[[121 138 124 131 124 122 123 124]
 [124 136 121 128 128 119 127 127]
 [126 122 139 137 123 137 124 122]
 [142 126 110 101 148 112 146 153]
 [121 123 137 130 123 132 122 124]
 [126 128 131 122 128 129 126 132]
 [122 136 123 126 126 121 125 127]
 [128 129 126 127 128 127 128 128]]
->
[[124 127 122 153 124 132 127 128]
 [123 127 124 146 122 126 125 128]
 [122 119 137 112 132 129 121 127]
 [124 128 123 148 123 128 126 128]
 [131 128 137 101 130 122 126 127]
 [124 121 139 110 137 131 123 126]
 [138 136 122 126 123 128 136 129]
 [121 124 126 142 121 126 122 128]]

[[124 130 146 133 131 140 119 122 122 130 107 120 140 145]
 [121 125 134 123 123 130 127 129 118 137 118 123 144 141]
 [117 124 138 122 131 134 120 116 122 142 136 124 128 129]]
->
[[145 141 129]
 [140 144 128]
 [120 123 124]
 [107 118 136]
 [130 137 142]
 [122 118 122]
 [122 129 116]
 [119 127 120]
 [140 130 134]
 [131 123 131]
 [133 123 122]
 [146 134 138]
 [130 125 124]
 [124 121 117]]

[[129 128 128]
 [122 129 129]
 [131 127 127]
 [131 127 127]
 [122 129 129]
 [119 137  99]
 [120 126 101]]
->
[[128 129 127 127 129  99 101]
 [128 129 127 127 129 137 126]
 [129 122 131 131 122 119 120]]

[[144 134 126 148 131 112 127 117 120 121]
 [116 135 121 149 131 136 128 122 117 120]
 [149 130 110 141 124 153 115 130 130 130]
 [121 126 102 110 127 109 124 128 137 109]
 [120 123 118 103 124 148 130 125 136 138]]
->
[[121 120 130 109 138]
 [120 117 130 137 136]
 [117 122 130 128 125]
 [127 128 115 124 130]
 [112 136 153 109 148]
 [131 131 124 127 124]
 [148 149 141 110 103]
 [126 121 110 102 118]
 [134 135 130 126 123]
 [144 116 149 121 120]]

[[138 134 133 123]
 [119 121 125 148]
 [108 114 121 148]
 [146 139 136 131]
 [152 142 142 140]
 [133 131 129 122]
 [144 141 135 132]]
->
[[123 148 148 131 140 122 132]
 [133 125 121 136 142 129 135]
 [134 121 114 139 142 131 141]
 [138 119 108 146 152 133 144]]

[[131 134 130 130 136 127]
 [140 136 115 112 126 141]
 [124 131 149 126 132 130]
 [113 128 150 152 121 121]
 [136 142 123 117 133 127]
 [125 116 126 137 130 124]
 [120 119 125 143 125 122]
 [129 128 129 114 137 145]
 [141 144 112 110 135 141]
 [114 120 135 149 121 124]
 [123 125 132 121 131 153]
 [127 113 122 129 129 120]]
->
[[127 141 130 121 127 124 122 145 141 124 153 120]
 [136 126 132 121 133 130 125 137 135 121 131 129]
 [130 112 126 152 117 137 143 114 110 149 121 129]
 [130 115 149 150 123 126 125 129 112 135 132 122]
 [134 136 131 128 142 116 119 128 144 120 125 113]
 [131 140 124 113 136 125 120 129 141 114 123 127]]

[[129 129 121 118 129 132 121 119 140]
 [123 137 132 126 121 143 120 119 131]
 [118 120 135 130 127 121 121 130 131]
 [129 131 130 131 124 125 125 134 137]
 [117 118 125 128 128 116 130 130 130]
 [126 155 129 114 126 124 136 132 120]
 [122 118 127 137 123 129 112 127 127]
 [111 137 120 122 126 131 143 128 119]
 [127 125 132 126 132 122 132 130 129]
 [123 112 128 137 125 130 134 141 130]]
->
[[140 131 131 137 130 120 127 119 129 130]
 [119 119 130 134 130 132 127 128 130 141]
 [121 120 121 125 130 136 112 143 132 134]
 [132 143 121 125 116 124 129 131 122 130]
 [129 121 127 124 128 126 123 126 132 125]
 [118 126 130 131 128 114 137 122 126 137]
 [121 132 135 130 125 129 127 120 132 128]
 [129 137 120 131 118 155 118 137 125 112]
 [129 123 118 129 117 126 122 111 127 123]]

[[118 128 124 132 130]
 [131 127 145 147 131]
 [130 125 134 142 131]
 [127 119 133 149 128]
 [141 131 124 119 114]
 [123 125 134 135 132]
 [122 131 130 131 128]
 [134 127 134 146 131]
 [128 127 129 136 124]
 [127 118 129 130 128]
 [121 118 128 137 125]
 [124 124 126 135 129]]
->
[[130 131 131 128 114 132 128 131 124 128 125 129]
 [132 147 142 149 119 135 131 146 136 130 137 135]
 [124 145 134 133 124 134 130 134 129 129 128 126]
 [128 127 125 119 131 125 131 127 127 118 118 124]
 [118 131 130 127 141 123 122 134 128 127 121 124]]
